(in the rows, 128 means zero)
The rows of X fall into several groups, which share some directions, and each row is roughly a mix of its group's hidden directions.
X (168 x 13):
[[115 112 147 107 167 140 152  79 104 134 108 156 138]
 [165 163 159 118 106 100 109 170 123 134 127 151 142]
 [170 160 166 114 118 100 111 165 118 129 125 145 148]
 [ 89 120 142 120 172 157 141 120 100 141 144 158 158]
 [ 77 134 149 115 151 129  93 130 113 142 160 163 140]
 [165 168 165 121 122 109 107 170 119 128 128 143 151]
 [174 155 170 114 147 100 109 131 109 108 135 151 144]
 [150 164  87 144 118 123 135 121 178 144 106 102 122]
 [123 181 125 130  81 119 135 157 109 132 157 148 140]
 [139 151 126 139 140 123 152  80 177 143 115  98 112]
 [148 129 177 118 177 122 124 129  89 104 117 144 125]
 [ 86 154 143 128 117 116  83 137  99 148 155 136 155]
 [194 141 132 125 143 130 168 103 141 124 103 120 125]
 [140 142 162 113 148 119 130 104  75 138 135 127 174]
 [ 73 139 131 152 110 115  91 153 118 135 164 122 118]
 [112  95 160 103 157 111 111 124  86 109 159 139 115]
 [121 183 132 135  97 108 113 170 105 149 128 136 146]
 [171 151 108 142 101 115 158 162 141 137  93 112 117]
 [148 173 111 135 111 149 120  94 160 138  94 108 105]
 [147 115 167 117 163 107 125 107 108 103 123 163  92]
 [123 173 146 130  85 122 107 149 104 131 157 152 156]
 [103 106 140 109 181 134  77 134 134 128 149 134 113]
 [ 84 104  87 143 132 162 144 103 148 131 137 102 112]
 [160 159 115 134 107 127 143  83 169 126  93 129 120]
 [104  84 136 121 143 136 116  69 126 111 157 126 137]
 [162 160 168 122 137 131  96 156 113 104 152 127 156]
 [147 140 141 139 102  96  85 128 144 121 145  87  94]
 [ 98  95 124 121 137 101 114 138  99  98 166  97 105]
 [168  99 114 130 141 156 168 107 158 108 111 119 103]
 [ 86 116 125 136 120  95  85 155 107 115 160 129 105]
 [167 132 101 126 134 108 180 141 141 107 112 124  91]
 [140  86  98 125 129 111 172  95 155 113 133 114 104]
 [134 116 138 123  86  92  88 137 120 108 152  97  99]
 [143 145 181 119 144 116 125 149  74 132 108 143 127]
 [119  86 157  99 149 141 146 137 103 141 164  96 115]
 [141 125 135 140  89 138  93 183 113 112 153 111 115]
 [ 87 160  94 162 130 132  95 126 124 131 119 142 166]
 [ 94 105 151 121 159 126  94 140  87 123 167 125 139]
 [ 97 102 153 117 150 145 101  84 113 110 159 142 144]
 [155 156 115 148  92 112 108 106 176 114  99 129 123]
 [151  99  95 133 129 117 178 102 157 122 110 107 108]
 [158 166 127 157 136  84 108 128 117 118 152  92 116]
 [131 115 135 120  94  86  88 135 119 108 155  98 100]
 [144 176 122 128 112 104 148 186 119 132 113 142 118]
 [127 142 121 136 163 168 171 119 140 148  98 156 152]
 [121  96 128 110 187 117 135 108 102 125 164 139 143]
 [130 188 125 135  98 117 135 174 113 146 126 145 138]
 [139 164 112 127 113 112  91  92 155 126 124  93  96]
 [103  97 162 106 162 115 116 118  87 112 153 151 131]
 [ 77 103 130 128 119 106  86 149 114 121 164 122 114]
 [129  95 146 132  97  95 114 178 112 106 159 123 126]
 [114 148  95 140  88 146 123 149 144 154 137  98 169]
 [101 153 146 128  99 135  83 128 103 136 168 137 159]
 [161 167 159 119 104 107 111 163 115 140 126 150 156]
 [105 123  97 141  65 123 123 146 144 164 119 134 115]
 [159 124 119 116 165 119 152 160 135 105 110 131  77]
 [154 158 155 131 113 120  80 148 116 116 166 132 154]
 [138 126 166 124 178 119 126 120  79 110 115 154 121]
 [172 149 171 118 132  96  98 138 110 114 136 154 142]
 [149 159 113 140 122 118 119  80 171 134 114  92 115]
 [171 162 172 117 148 105 107 135 109 109 136 147 144]
 [162 145 143 131 102  84 100 150 120 130 153 101  99]
 [134 116 151 120 104 110 107 145 119 136 168  75  99]
 [107 114 150 115 159 103  81 108 100 113 162 116 123]
 [138 112 129 120 101  90  94 166 117 107 151 105  96]
 [121  84 122 113 175 112 153 124 132 106 109 119  89]
 [114 138 145 109 178 123 109  70 117 126 110 133 114]
 [146 182 106 128 110 119 131 149 139 147 134 122 180]
 [ 96 148 106 147 114 108  88 158 110 135 126 172 142]
 [146 157 107 125  80 122 124 163 171 142 131 134 150]
 [110  88 150 121 134 112 116 172  88 114 160 139 137]
 [168 147 176 118 129  99  97 142 107 117 135 155 140]
 [146 171  99 135  91 108 169 161 140 139 122 132 128]
 [136  72 141 125 165 141 101  93 139 117 114 106 120]
 [153 153 134 131 109 159 125  96 178 128  92 108 126]
 [ 74 113 121 127 140 180 137 115 138 141 116 143 159]
 [169 126  97 130 120 106 179 130 141 107 115 112  96]
 [158 164 128 157 122  85 106 131 121 122 153  89 114]
 [188 112 114 141 114 124 160 116 147 115  97 106 112]
 [ 91 126 167 135 152 178 115 133  93 140 131 134 145]
 [107  97 159 119 137 146 144 168  91 122 158 156 131]
 [ 95 110 142 114 163 120  91 137  90 124 170 121 128]
 [101  72 131 138 100 141 105 125 157 137 122 159 106]
 [118 176 109 161 126 138 134 145 109 161 125 150 168]
 [133 150 101 154 100 135 144 181 166 144 128 110 129]
 [165 119  97 133 128 109 178 125 147 113 100 105 104]
 [130 161 118 144 143 155 160 100 164 150  90 136 145]
 [127  92 169 113 168 127 142 109  88 117 108 138 112]
 [123  73 121 126 163 139 144 104 164 135  97 117 119]
 [124 173 140 132  97 129  89 134  89 122 162 125 149]
 [112 162 126 149  90 145 104 163 146 145 111  93 109]
 [134  90 124 119 164  87 150 126 166 134 102 152 119]
 [114 125 142 112 175 137 151  69 122 137 110 147 135]
 [138 141 155 121 142 186 137 104 149 137 106  93 110]
 [101 141  88 147 127 109 133 140 111  96 109 180 132]
 [ 95  93  85 140  99 151 126 115 161 133 146 106 120]
 [ 96 106 119 143  97 131 137 152 122 161  82 118  95]
 [173 157 172 110 152 106 120 134 107 107 130 151 141]
 [110 131  79 141  82 133 131 137 163 153 132  99 135]
 [154  80 143 109 122 104 158 130 124 113 148 109  86]
 [171 150 167 106 112 151 142 132 143 129 113 111  86]
 [151 175 115 130 100 123 113 166 158 136 138 124 165]
 [122 143 136 122 184 160 148  90 128 138 105 155 138]
 [ 96 134 108 131 143 162 159 137 105 145 116 163 170]
 [137 130 156 116 196 129 148 111  97 109 118 133 137]
 [158 109 111 130 132 119 181 139 164 126  86 127 113]
 [191 151 122 133 123  94 133 119 139 104 103 137 103]
 [ 79 122 110 130 147 160 149 135 109 138 121 165 165]
 [115  86 155 108 145  94 114 137  91 106 161 138 124]
 [110 161 136 132 106  91  81 149  97 145 143 122 149]
 [158 140 144 129  96  92  87 136 148 119 131 117  86]
 [137 123 110 120 164 139 187 124  87 107 128 117 142]
 [108 126 145 117 168 117  79 104 105 121 158 103 113]
 [ 89 114 100 130 141 150 177 118 126 148 102 101 106]
 [ 92 114 114 128 142 177 145 100 150 129  99 145 158]
 [115  83 131 130 132 150 106  72 130 117 142  96 139]
 [ 77  90  99 146 125 160 137 113 129 139 124 105 104]
 [162 160 111 139 116 116 150 177 132 141  91 116 109]
 [170 112 146 100 131  91 125 120 140  90 130 118  89]
 [156 169 160 119 128 171 143 127 136 130 108 104  95]
 [104 107  74 136 116 146 146 104 172 129 136 104 121]
 [110 156 123 161 113 122  92 141 123 172 152 114 162]
 [159 120  95 114 106  78 128 129 148 115 147 105  94]
 [107  91 164 111 144 111 110 129  84 108 159 145 132]
 [165 152 117 145  71 149 124 138 116 124 136  90 123]
 [108  86 151 119 163 150  88  91 121 116 142 123 130]
 [157 165 137 124 143 126 103 147 149 110 169 141 168]
 [166 119  95 138 115 111 179 110 155 121 106 110 117]
 [ 86  99 136 120 123 108 104 153 103 119 171 110 105]
 [133 136 112 149  81 135 117 192 137 130 144 112 129]
 [177 107 125 103 149 113 160 110 117  93 121 100 113]
 [ 92 159 153 121 127 129  87 162 106 145 141 152 151]
 [113 139 133 127 168 153 159  83 135 145 105 155 154]
 [101  97 146 116 148  96  95 140  93 114 167 125 136]
 [198 141 138 124 121 104 131 114 151 117 106 124 103]
 [171 114 102 137 117 117 172 123 148 116  97  99 108]
 [156 157 176 123 123 103 101 152  93 133 126 153 139]
 [ 76 129 142 119 146 151  93 105 101 128 164 134 140]
 [166 159 118 146  99 110 117 106 172 112  97 130 121]
 [ 87 104 119 122 164 158 162 130  94 135 141 134 154]
 [149 133 174 113 181 119 133 120  91 109 122 144 135]
 [ 86  93 107 149 172 144 138 111 106 126 110 112 111]
 [132  96 144 113 134 113  94 125  94 110 175 101 106]
 [142 109 161 116 167 110 132 103 110 103 122 161  90]
 [151 148 132 134 107  77 117 165 102 119 152 131  97]
 [154 159  87 148 111 134 140 127 173 146 104 102 125]
 [164 164 156 124 104 103  95 166 124 130 143 134 149]
 [111 138  83 141  82 134 133 140 168 154 124 103 130]
 [104 168 143 133 110 124  84 132 103 150 155 144 160]
 [ 97 129  80 145 109 150 136 149 157 146 135  87 134]
 [166 126  93 122 120 120 176 133 159 139 117 111  95]
 [111 123 136 124  99  90  73 156 126 120 149 132  98]
 [ 92 108 119 127 139 186 145 102 145 140 105 129 154]
 [ 77 103  85 152 120 158 135 119 135 143 124 106 112]
 [130  75 130 121 158 155 118  83 145 107 138 112 118]
 [ 98 107 129 103 137 174 155 133 127 129 100 175 134]
 [ 90  95  95 137 107 138 152 127 145 151 101 116  91]
 [138 138 142 145  80 166 101 100 115 129 146 110 162]
 [184 109 114 140 115 120 164 111 143 110  98 105 111]
 [177 154 169 109 137  98 111 132 118 110 139 153 145]
 [116 175 142 131  98 130  99 137  87 124 163 135 147]
 [ 88 125 119 128 115  76  89 137 117 128 105 131 160]
 [145 120 173 115 172 112 131 109  92 108 118 156 113]
 [ 95  79 119 127 155 153 159 101 128 124 107 121 101]
 [107  83 148 130 149 136 122  87 105 112 138 136  86]
 [153 147  91 152  80 131 131 149 162 139 117 101 134]
 [149 165 113 151  97 101  96 120 162 115 102 148 125]
 [133 156 104 153  96 124 103 106 173 118  92 141 139]]
Each list below has two rows that fit no group; the rest each fit one group, if only roughly. Name those rows in the order they come.
  * z_46: [ 94 124 140 138 135 104  85 102 113 118 169 115  95]
  * z_639: [120 185 135 138  93 132 109 160 105 150 136 138 153]
  * z_304: [129 176 146 136  90 153  99 142 103 142 143 136 157]
  * z_906: [162 139  90 153  97 141 164 144 164 141 130 118 145]
  * z_137: [180 109 111 137 127 138 167 108 148 110 106 103 103]
  * z_331: [ 80 149 151 120 127 116  89 142 106 144 154 151 153]
  * z_646: [108 119  93 141  69 136 123 139 156 159 125 112 143]
  * z_453: [ 74 110 108 126 153 141 148 145  86 120 141 148 148]
  * z_189: [158 141 183 115 163 130 114 131  86 126 115 143 124]
  * z_209: [153 135 104 130  92  87 110 152 151 114 145 102  96]
  * z_527: [177 150 113 134 115 129 169 151 130 108 107 112  94]
 : z_46, z_189
  * z_572: [165 161 147 121  79 114 113 151 126 148 127 140 161]
  * z_762: [160 104 108 125 137 110 183 117 149 113 105 116  99]
  * z_482: [131  90 140 104 147  86 111 128 100 107 170 123 111]
  * z_625: [141 164 110 150  88 132 132 184 134 128 128 101 121]
  * z_323: [117 117 147 105 188 128 127  80 114 121 126 152 127]
  * z_904: [ 79 146 140 122 122 110  90 126 102 140 162 150 153]
  * z_899: [128 154  90 137  79 128 143 154 154 157 113 104 137]
  * z_608: [ 80 102 123 119 114 152 119 141 135 152 123 176 155]
  * z_794: [111 100  90 147 119 159 158 116 151 142 111  96  99]
  * z_66: [ 80  92 142 121 145 140 105  90 135 146 141 137 160]
 : z_625, z_794
  * z_667: [124 102 145 120 163 150 157 111  92 130 126 169 159]
  * z_400: [141 179 125 139  79 119 126 167 118 142 134 133 151]
  * z_192: [162 119 113 137 111 123 161 141 181 124  96 104 111]
  * z_499: [192 159 120 145 127 119 140 106 150 133  96 124 143]
  * z_261: [103  75 145 121 138 147 155 117 108 136  92 119  98]
  * z_588: [180 156 157 133 112 142  96 147 130 120 156 120 155]
  * z_367: [124 147  92 138  71 130 131 150 160 156 119 119 148]
  * z_912: [163 179 109 134 112 117 159 169 126 126 107 136 117]
  * z_404: [ 80  82 110 134  94 144 137 119 128 165 119 127 134]
  * z_330: [ 85  99 136 113 164 156 116  95 114 113 160 130 117]
  * z_966: [159 156  87 152  99 135 126 132 166 139 130  91 122]
  * z_609: [ 81 137 149 126 124 144  81 120 111 145 162 140 154]
 : z_192, z_588
  * z_231: [113 132 131 149 110 105  93 131 135 121 156  74  92]
  * z_391: [182  95 147 114 122  99 157 128 135 127 148 109 101]
  * z_800: [ 76 129 132 138 133 131  84 120  96 124 135 167 147]
  * z_194: [123 115 125 117 154 178 176 107 127 141 115 123 163]
  * z_405: [144  88 122 119 168 115 164 125 150 117 102 135  90]
  * z_555: [168 114 108 133 131 119 177 131 155 119  86 112 110]
  * z_155: [ 85  75 115 140 130 153 130 107 134 122 119 111  91]
  * z_208: [192 150 148 129 109 133 133 109 160 139 102 115 120]
  * z_712: [129 113 134 123 170 139 169  90 119 131 120 161 164]
  * z_320: [155 129 106 127 122  81 171 153 162 134 105 139 119]
  * z_36: [160  83 152 112 152 133 131  85 140 112 102 110 115]
  * z_865: [ 68 118 103 137 125 123 101 147 112 127 134 167 149]
 : z_800, z_36
  * z_851: [106 157 137 138  88 142  89 117 112 145 150 111 168]
  * z_690: [113 105 108 144  86 137  88 118 170 130 161 128 127]
  * z_273: [134  88 147 109 125  98 106 150 103  98 152 117  91]
  * z_559: [182 133 135 111 131 134 147 113 154 117  79 151 115]
  * z_537: [125 122 158 126  86 128  98 163 100 116 161 111 101]
  * z_833: [152 178 127 138  86 110 149 168 121 139 117 137 140]
  * z_94: [ 81 107  93 136  81 123 100 136 147 145 140 123 121]
  * z_282: [ 87 107 112 131 152  90 120 106 100 122 133 167 151]
  * z_86: [ 92 120  81 148  98 156 120 115 140 139 153  98 140]
  * z_275: [119 100 135 124 118  87 105 145 112 107 162 109  82]
  * z_415: [153 153 168 122 183 114 120 128 104 103 135 144 116]
 : z_94, z_282
